These are runs of 7 systems, one row a step. Runs of the same system follow the same rule from any start.
seq 1, damud (11 x 20):
0  18  -22  18  1  7  2  0  6  -13  1  26  -4  26  20  -20  18  -20  10  -4
-12  34  -5  -17  9  11  0  -1  14  16  21  -9  -7  3  18  9  -8  -5  -26  0
6  -18  19  -15  13  -6  -5  -9  0  27  3  -23  -9  -26  -7  18  -14  -3  -14  -2
11  -26  16  14  -7  -33  -1  -1  -17  -23  -7  -3  2  -19  -7  7  -2  4  18  -2
4  12  -11  9  -19  -11  0  11  -2  -28  9  17  17  18  -15  -13  7  23  17  6
-13  8  -20  -3  -5  28  -9  12  10  21  -4  4  10  25  -9  -12  10  -6  0  12
-19  -5  1  -4  17  26  13  1  -3  9  -18  -10  -11  -3  24  7  0  -23  -8  -12
14  -3  8  -11  20  -1  16  -24  -8  -14  11  1  -17  -28  9  14  -4  8  -21  -14
30  -4  10  7  -4  -30  -19  -23  2  10  15  7  7  -22  -12  -2  5  2  -2  14
-8  3  13  21  -31  -33  -15  17  6  -5  -4  -13  20  11  0  -15  -10  -3  20  9
-20  0  -10  -11  -3  8  12  31  10  -15  -1  -15  4  39  -14  -1  -10  27  9  -8
seq 2, rovi, 11 rows:
22  23  1  -12  15  -30  23  -4  -11  -42  14  14  -20  -2  1  0  26  13  12  -14
-14  -7  -6  5  -15  -29  -22  -21  -17  -25  -39  -3  -14  8  -22  -6  -2  -9  16  22
9  4  -1  -3  -15  32  -18  2  -17  37  -4  -10  29  3  -27  -5  -9  -22  21  -7
-14  16  -15  -19  6  40  12  18  8  3  21  -4  18  -8  7  29  -5  33  -16  11
-22  -23  4  0  9  -13  -3  5  9  -1  5  12  -17  3  24  8  4  -17  -61  0
26  6  31  11  4  -26  18  -18  18  20  -2  -14  10  -14  24  -34  12  -16  -1  -11
12  6  1  8  0  -23  8  0  13  -12  22  6  -29  -2  -27  -8  -5  51  37  6
4  -38  -35  8  6  -17  -30  2  -14  -29  -19  16  -3  25  -10  26  1  -18  31  10
-16  16  11  14  -13  47  11  3  -37  4  -25  -20  33  0  4  -1  -8  -33  24  -23
-14  43  5  -54  -12  29  2  24  -13  7  25  10  -5  -23  -15  14  10  25  -31  -4
-9  -30  -6  -22  15  -21  -20  -27  35  10  -20  -2  -7  6  22  1  -9  -1  -64  26
seq 3, pir (11 x 20):
-11  -11  1  6  6  30  -7  24  -12  35  19  7  -6  -5  -6  20  10  -24  -12  -5
19  14  9  -13  12  -1  5  -32  2  13  -21  -21  19  -8  14  -18  8  -27  -3  -4
-13  -30  7  34  -6  -20  -7  -10  24  7  0  3  -13  12  -3  -22  -10  9  -22  16
14  15  -1  -22  2  -37  6  25  20  -12  22  -16  16  9  13  14  1  17  8  1
-12  -25  -4  -9  -3  4  6  2  -18  -44  -27  12  -8  -12  -6  10  0  27  1  5
-8  21  6  14  -5  22  12  30  -24  6  21  12  -12  -3  -10  2  14  -11  29  -22
16  27  -20  -27  2  31  -18  -28  -2  16  -8  13  3  -2  -8  -14  5  -14  -7  2
-17  -22  7  22  4  -9  -27  -9  -3  30  1  -17  -18  7  1  12  -17  -38  -17  5
24  10  18  14  5  -20  13  -30  21  4  12  -29  29  -15  17  -7  -15  14  -5  8
-5  -45  -1  -1  -3  -14  4  22  20  -13  -1  17  12  8  -2  -4  17  32  -33  20
-2  9  5  -19  2  -23  24  37  -14  -33  -15  -9  1  14  9  2  24  -4  37  -17
seq 4, guged:
6  26  20  -32  2  -18  1  -1  2  7  30  -11  -4  -16  2  11  -10  4  -40  -19
29  -16  20  -1  -2  -41  -1  -24  -3  -19  -2  -13  24  -16  -11  1  1  13  -10  8
-1  -32  4  47  -1  -15  9  4  5  -1  -4  -10  13  19  -15  -8  9  7  27  17
-11  -1  -24  0  5  24  12  27  15  0  -13  3  -5  30  6  -17  9  7  42  -5
-29  4  -12  -30  -2  23  -7  24  -12  -13  -16  18  -25  -4  16  13  -9  -16  -2  -17
-2  34  17  -9  0  12  -2  -26  -26  5  11  3  -12  -39  7  11  -5  -23  -26  -13
28  13  7  3  0  -22  -14  -40  4  10  27  5  3  -24  -21  0  2  19  -24  21
24  -26  1  12  -3  -38  -19  4  21  20  12  -15  35  26  -15  -1  10  -1  0  23
-7  -32  -9  23  4  14  19  23  17  -7  -11  -24  34  49  3  -10  -12  10  18  -11
-38  -6  -5  -12  14  21  38  38  3  -25  -18  2  -35  11  18  -2  7  18  10  -18
-16  25  11  -30  -8  3  0  -4  -25  -19  -34  23  -34  -51  33  -2  7  -22  10  -11
seq 5, Nov, 11 rows:
-3  -5  16  -4  2  27  18  42  19  46  32  13  -10  -6  6  -13  16  7  -11  -17
15  -23  -19  -38  28  -19  3  -8  13  -32  -28  4  -18  4  29  11  -11  -1  14  -15
-31  6  8  32  0  -11  -13  -16  -28  1  14  -1  -35  -9  -11  24  5  -24  -30  16
30  33  1  -18  -18  9  -4  -2  -29  -6  2  2  34  -19  -17  0  7  -6  41  -16
-12  -34  2  10  -23  -10  -19  -2  28  5  -11  8  7  7  -18  -27  -25  39  -17  26
17  -16  2  16  23  12  21  18  11  22  23  -6  32  24  20  3  23  -28  -16  -23
-21  22  -15  -25  20  14  26  -15  5  -31  -26  -16  -28  19  1  -8  -2  21  1  -3
-15  16  14  -16  -7  -22  -19  14  1  33  16  5  -27  -43  15  24  19  -20  -12  25
15  -7  7  19  -9  -15  -10  -15  -27  -31  -18  -4  11  -20  13  10  -36  -18  46  -26
-2  -11  10  31  -20  16  -1  -9  -12  -2  25  27  -14  5  -56  -24  1  34  -22  2
33  -13  -24  -34  4  -8  -8  26  23  5  3  8  57  28  1  3  30  -1  1  10
seq 6, zulid, 11 rows:
13  17  -7  2  5  -8  -14  0  -8  12  18  -6  -9  -18  2  25  2  -13  35  6
10  -14  -9  -3  -13  1  -14  -3  3  -18  -7  16  10  -21  2  5  -24  23  20  4
-1  -28  1  0  -3  14  10  25  -3  -4  3  9  20  21  -12  -9  5  9  -10  -19
-11  22  -3  -8  4  24  13  -11  -1  2  -8  -8  13  22  -5  -20  17  -5  -25  3
-19  4  0  9  10  -7  -9  -7  14  28  5  -17  -24  4  4  10  2  -15  -11  21
17  0  4  -5  13  -23  -4  -8  7  5  4  -5  -9  -27  30  13  -6  -16  16  -4
9  -13  12  15  -15  -23  0  -2  -4  -25  8  18  -3  -20  -4  -7  -11  21  7  -5
5  -1  0  -13  -15  -3  2  24  -20  -17  1  9  16  16  -28  -3  15  5  13  -13
-23  14  -13  -2  -1  29  3  -5  -14  -10  -14  -15  16  22  -14  5  -7  3  -4  6
-13  -8  -15  5  24  32  3  2  17  32  14  -7  -14  9  9  17  -2  -4  -9  7
15  -8  2  -10  11  -2  -9  -20  19  19  -6  14  -7  -27  29  -9  5  -14  -17  5
seq 7, rovi (11 x 20):
-9  -2  10  36  2  -35  -9  4  26  37  16  -19  -13  5  20  -1  7  -19  9  27
15  -23  6  6  3  -15  9  31  12  4  12  3  -12  -33  20  16  -5  14  56  -9
2  -24  -10  -9  5  2  8  5  -20  -53  -22  29  -25  -8  -1  6  -10  10  28  -27
9  22  -6  -16  -10  14  -11  -30  -39  -26  -28  10  11  13  -21  -18  6  -32  -6  -21
-8  47  -2  -16  -19  23  -17  -19  -8  23  8  -25  33  7  -28  -4  -8  7  -22  19
-15  -17  -6  -3  4  2  -17  15  25  38  30  -15  13  1  -3  31  -5  15  -45  33
-2  -43  15  29  26  -5  25  13  29  21  8  -6  6  -5  45  5  15  -8  -19  4
8  8  20  18  7  -22  40  13  11  -15  8  20  -35  -17  17  -29  20  13  30  -20
15  6  -15  -20  -8  -40  -15  -6  -5  -43  -23  24  -36  7  -10  -14  -1  6  49  -4
4  0  -16  0  -15  15  -34  -24  -33  -8  -30  -13  12  18  -31  3  -40  -26  33  -16
-1  28  -6  -15  -9  57  -8  2  -38  15  20  -14  42  -9  -28  31  -8  1  -15  -6
seq 8, Pedu, 11 rows:
21  12  12  -26  -7  17  14  -11  7  12  4  1  23  -5  -13  -32  6  16  -28  -14
6  -24  -6  -5  11  -28  -21  -25  11  5  -5  -10  -9  19  -23  4  3  0  -27  21
-3  10  -1  27  17  -21  14  -4  2  -11  2  -30  10  18  24  14  9  -20  16  7
4  9  1  -3  12  3  22  5  10  -15  13  10  -31  -28  24  6  -7  28  25  -7
0  -22  0  -27  -19  -14  -28  38  -13  10  -2  23  -19  -13  -14  11  -3  -10  21  -12
-18  1  10  17  -24  25  2  -2  -33  -17  -27  -4  34  10  -12  -14  -8  -15  1  -13
-4  7  -4  8  10  42  19  -11  17  26  19  2  3  10  -16  -20  12  26  -33  11
22  -6  -20  -29  15  -22  -31  -15  19  24  2  -11  15  4  1  22  7  -8  -13  29
-8  4  20  36  0  -40  2  -23  -3  -22  -3  -14  4  -9  39  7  -13  -27  -13  1
22  15  15  -3  18  -10  42  12  10  -6  23  11  -33  -10  5  -20  11  20  27  -34
0  -26  -18  -29  -15  -18  -35  25  -16  -19  -15  19  -26  -2  -39  20  -8  18  39  5
seq 9, pir:
4  -18  3  -1  13  -29  5  -19  -12  -23  -6  -25  -3  19  -41  8  6  24  -3  14
2  -8  -19  30  19  5  17  15  2  -13  15  6  -8  0  -1  24  22  17  38  20
3  9  -22  -21  6  34  3  12  8  -4  -12  28  1  -17  33  1  9  -8  18  -6
-16  2  17  -5  -15  11  -12  2  -16  7  -13  11  -20  -8  7  -16  -20  -33  -16  -30
12  28  20  2  -15  -15  -14  -26  -3  17  22  -15  6  -5  -24  -14  -16  -3  -19  -4
7  -27  -6  4  0  -20  -19  -8  10  6  9  -13  23  7  -23  21  2  17  -16  35
-4  -27  -2  17  16  -6  24  18  1  -18  -14  -21  23  9  19  20  15  2  29  7
-6  4  -9  8  8  31  35  5  14  -19  -8  20  -8  6  19  -28  12  21  8  -13
-10  21  -4  -34  -1  0  -9  23  0  8  14  25  -41  4  0  -7  7  -13  -13  -19
6  18  10  -19  -10  -24  -31  -26  -24  -2  -7  -8  -22  -29  -15  11  -23  -20  8  -7
8  -18  10  40  -19  2  -26  -18  -9  18  21  -4  24  -18  -25  12  -23  9  0  17
seq 10, Nov:
18  11  -8  2  -9  16  -12  -6  0  17  -6  23  12  5  -4  -28  15  -26  12  -3
1  9  -15  -6  -2  -6  -16  -11  23  4  6  -4  -1  27  -1  -12  -27  2  -10  -4
0  11  14  -7  9  -3  10  4  2  13  31  -22  8  0  2  17  -9  4  -29  -12
0  -1  16  -16  5  -9  26  1  -6  -25  -12  -15  6  -20  5  5  9  22  3  0
-15  -19  8  18  -6  -17  5  14  0  -6  -11  13  -16  -16  5  -4  24  2  10  20
8  -5  -18  15  4  6  -8  10  -10  -4  0  19  -7  12  1  3  6  -20  40  -9
-2  2  -23  -4  0  24  -20  -13  1  9  11  11  -14  12  -22  7  -19  8  -3  3
11  4  -2  -18  0  11  -17  -10  0  21  9  -6  31  -6  3  12  -8  -12  -29  4
-9  3  19  4  -5  -2  18  -18  4  -8  -20  -25  21  4  7  -21  -12  2  -22  -7
0  14  24  -4  -2  -19  22  12  10  5  8  -3  -14  -6  6  -24  22  6  -5  -7
6  -7  -6  -3  8  -38  3  16  11  -21  2  0  -18  0  16  13  6  7  36  1
seq 11, damud:
16  9  2  -3  0  17  20  25  14  15  9  -24  46  30  4  -13  -4  -1  30  -25
-35  -24  1  8  13  13  18  33  3  7  6  9  -48  20  -15  -3  22  7  -15  -3
15  20  -22  -41  27  3  4  -1  -8  -10  -12  2  -5  -22  25  31  31  -16  21  8
-6  17  13  21  -13  11  -19  -40  -19  6  9  12  -41  -46  -8  -2  -37  0  2  -3
12  -19  2  -6  -22  -41  -33  -18  5  -21  -7  -1  46  0  4  6  -21  -1  -35  18
15  0  19  29  -18  16  18  12  0  14  13  -20  42  29  -25  -35  -10  7  20  -26
-36  -27  -8  8  11  -2  24  44  19  -6  -6  6  -14  42  -3  -10  45  14  -20  17
9  32  -26  -37  38  33  25  8  4  11  -5  -6  -23  -12  29  16  29  -7  43  -2
-16  2  3  1  8  0  -26  -36  -16  6  7  22  -76  -49  5  21  -28  -10  -17  5
37  2  7  -17  -19  -44  -40  -34  -15  -25  -1  -4  49  -30  10  25  -34  -15  -14  0
5  -9  34  45  -44  -2  -1  0  -10  3  16  -14  44  19  -49  -41  -28  19  -1  -19
seq 12, guged (11 x 20):
9  5  -5  30  8  28  12  -11  14  20  11  2  15  -24  18  0  7  12  21  20
2  -21  -3  -17  -11  -7  -13  29  24  16  13  31  -12  1  -1  -15  0  15  -13  -4
0  3  12  -8  -13  -16  -8  4  -10  -4  -14  -9  14  20  4  -17  -9  -34  -11  -28
-11  11  -1  19  8  3  17  -25  -14  -27  4  -20  -11  11  -14  10  -18  22  1  1
3  5  -4  -18  14  -11  6  15  0  6  4  -5  -13  -17  0  21  33  9  19  22
9  -21  -3  4  -15  13  -20  -1  -4  6  -16  19  25  -21  13  -3  -7  -18  6  2
-11  0  6  28  1  20  4  -5  1  18  26  3  -13  18  -13  -15  -9  0  -24  -14
14  24  -7  -37  6  -21  6  -1  18  -10  -1  -6  1  18  -2  -13  15  9  -6  3
-13  -27  4  7  -6  -20  -15  2  -11  -19  -17  -15  14  -9  10  27  -18  -11  -1  11
3  2  14  34  14  24  29  -4  -4  13  18  -13  -3  -11  1  -3  1  4  18  -14
10  -1  -15  -28  -3  -6  -4  9  12  -12  -2  35  -15  -3  -11  -17  19  24  6  7
seq 13, zulid, 11 rows:
-26  23  6  22  -4  -7  4  -16  -14  -11  -12  -12  -9  6  -6  -6  6  -10  -5  13
-3  16  -10  0  9  -2  -9  11  -1  13  20  -4  -23  -5  0  23  -5  -12  31  0
15  -10  -11  -16  -1  5  -14  -12  -3  -13  -4  15  -1  -24  7  14  -20  10  9  -2
3  -34  11  15  -7  13  5  12  -8  4  7  9  19  1  -13  -3  -3  6  -17  -12
4  19  3  -10  -4  13  12  -5  5  9  -6  -9  27  18  -11  -28  20  -1  -9  2
-23  2  -5  7  4  -13  -7  -7  17  8  -8  -21  -15  19  -1  -1  -4  -2  -8  24
6  1  -1  0  24  -15  5  1  4  1  9  -9  -13  -12  31  23  3  -17  14  -4
4  2  7  8  -9  -8  0  -10  -7  -23  9  23  -15  -34  9  -1  -6  16  2  2
4  -13  8  -11  -20  -5  -12  22  -22  -2  2  18  5  -2  -28  0  5  -2  10  -15
0  11  -4  -3  -6  23  3  -12  -13  -6  -15  -18  29  19  -19  -7  -11  -2  1  -9
-10  -5  -17  14  17  21  4  -2  21  19  17  -13  -1  28  -7  8  -2  12  -11  15
seq 14, Pedu:
-3  -3  22  -18  -17  0  15  17  -2  -1  -22  -1  4  -12  -2  -29  8  8  11  -15
-9  -24  -8  -4  5  22  -10  -10  -3  9  -22  -2  -18  15  -25  -11  -11  3  0  -2
-6  13  -17  16  9  25  -9  -6  -5  18  11  -10  13  19  -4  17  1  -22  -3  8
12  21  0  2  3  4  2  -20  6  1  20  2  18  -24  15  9  -3  8  -15  9
19  -17  15  -10  -4  -36  -8  6  12  2  10  9  -1  -12  5  -5  6  3  -13  -2
1  -12  3  3  -1  -28  7  1  -4  -30  -21  -7  1  20  -1  -12  0  -4  14  -11
-27  4  -6  11  5  14  18  12  2  -8  1  -5  -26  12  -2  -3  -1  18  14  1
-7  3  -12  -24  3  25  -12  20  -6  23  2  0  -4  -13  -5  22  0  -4  18  6
-3  -6  7  7  -15  17  -18  -15  -17  7  -8  8  17  -25  4  5  -11  -22  -17  0
21  7  8  12  -2  8  9  -16  5  10  16  10  20  8  -3  -28  11  -3  -25  -11
21  0  -13  -13  6  -31  -8  -18  18  -12  7  -4  2  18  -15  -6  1  18  -6  14

Name the system that made each run.
seq 15, 2 rows:
13  -2  -22  -27  -3  23  -14  0  -12  -7  -2  34  -2  -10  -19  5  14  9  2  2
-16  3  -12  10  -9  18  -6  -19  9  -10  -20  -2  26  21  14  -17  -14  -8  -26  8
 | rovi
seq 16:
-16  -40  18  19  7  -10  4  29  -6  14  14  3  -13  -9  4  20  10  -14  -21  -2
16  20  7  -36  -7  -14  16  22  -11  -25  -1  10  11  -24  11  2  22  12  24  -9
 | damud
seq 17 (2 x 20):
-23  -20  -33  31  3  -12  -22  -12  20  -25  -4  22  -20  29  5  5  -6  11  -15  36
-19  24  6  -14  3  -8  12  38  7  -4  16  -24  0  -16  38  36  -17  4  25  -7
 | pir
seq 18 (2 x 20):
-9  -4  8  11  -17  -3  -20  18  -11  14  19  7  -16  -2  -12  5  -24  -11  9  -17
18  -1  -4  -28  12  0  9  3  -5  -11  -2  -6  23  -14  9  21  6  5  10  -6
 | rovi
seq 19:
-9  8  3  -2  -25  16  -21  -6  -26  2  -13  14  1  9  -22  -18  -12  -27  -12  -18
-10  8  6  3  1  7  16  -19  -10  -18  -18  -17  34  15  4  -8  9  -5  -34  1
 | damud
seq 20:
-9  0  -3  11  3  -10  19  54  28  5  39  -23  27  20  19  27  3  25  10  10
-12  -18  -3  -37  3  27  3  56  4  30  6  11  -36  -8  -18  9  10  20  31  -12
 | damud
seq 21, 2 rows:
-46  -6  11  0  0  13  11  59  0  22  9  -10  -15  -11  27  30  14  -15  -2  4
4  -14  1  -23  16  20  4  -9  -29  -8  -35  2  -36  -27  3  4  -12  -19  42  -34
 | Nov
seq 22, 2 rows:
-10  -4  -19  20  -9  -32  -15  0  8  -35  -11  24  -12  -1  15  3  9  6  16  31
2  -12  13  7  -24  -10  -18  16  -15  0  -20  -1  16  6  -2  -17  -16  -30  29  -22
 | rovi
seq 23, 2 rows:
-5  18  0  -9  -7  -22  4  8  -15  -32  14  -2  -4  2  -10  15  -5  18  6  -4
-12  6  -6  -2  -5  26  -1  2  -22  -7  3  7  -2  -18  -21  21  8  15  12  12
 | pir
seq 24:
-18  -26  -9  20  7  17  -17  -12  -22  15  -9  -4  -16  17  -37  12  3  -20  -13  12
-2  1  0  10  3  15  17  -1  -19  -26  -14  1  37  -18  36  20  12  -14  1  3
 | damud
seq 25:
6  -17  -6  18  -2  -5  2  -4  -15  -32  -18  18  11  -21  18  11  10  -1  27  9
4  21  -10  7  -17  15  -4  -4  7  -11  16  31  4  2  2  -24  -10  15  -8  -8
 | damud
seq 26, 2 rows:
2  -11  -8  42  1  -4  -26  -17  -2  12  24  -1  -19  2  -18  19  -33  3  23  12
30  14  -19  -21  14  9  6  25  10  15  32  3  14  28  -14  4  22  2  19  -14
 | guged
seq 27, 2 rows:
6  10  -4  -30  -7  -14  -11  19  -12  -13  -16  4  2  5  8  3  0  -31  23  -23
-10  5  1  20  -3  27  -1  -16  -36  -17  6  0  0  -7  -19  19  -20  2  -1  -8
 | guged
seq 28:
8  10  0  -7  1  -20  5  -18  -30  -40  3  15  -6  -18  -8  16  22  4  -14  4
-8  -5  14  20  -14  -22  5  14  3  6  -5  2  -1  -6  -8  -18  28  6  15  22
 | Pedu
seq 29:
3  9  -1  -24  -3  7  -1  8  -6  13  -8  -2  20  8  -12  -8  31  -15  -11  5
-22  6  7  19  -5  4  -3  -17  8  9  -14  -25  0  2  6  -6  -19  -5  -4  16
 | zulid
seq 30, 2 rows:
9  23  2  -3  2  -14  2  -2  -8  1  -9  -15  17  4  10  -1  18  -30  22  0
-13  -12  -7  22  -4  8  -5  -20  15  -1  -14  5  -7  6  0  -21  -13  18  -7  17
 | pir
seq 31, 2 rows:
28  3  -31  -35  13  -21  -14  -25  -2  -43  -24  17  -7  -17  14  16  -1  5  32  6
-39  -4  9  48  -27  -5  -32  -2  -19  6  16  7  -1  -3  -13  15  -15  -20  -32  26
 | Nov
seq 32, 2 rows:
-6  -13  6  -1  -4  -5  -14  21  -15  16  9  8  -30  8  -19  1  -6  -18  10  -19
15  8  -10  -24  14  11  7  -10  -2  -5  -15  -10  17  -16  16  12  4  -3  23  -1
 | rovi
seq 33, 2 rows:
-17  12  -39  9  -5  41  -18  2  5  9  10  25  -5  -2  -11  16  8  15  6  39
-18  -11  -8  5  -16  2  -20  19  12  1  -4  12  26  0  45  7  -14  -29  -24  3
 | rovi
seq 34 (2 x 20):
20  -32  -17  4  21  -6  11  -8  -18  -42  -5  28  9  15  -8  7  41  -4  -20  -2
-32  29  8  30  -29  22  2  12  -21  2  -1  6  28  -7  6  -3  25  -17  -14  23
 | zulid
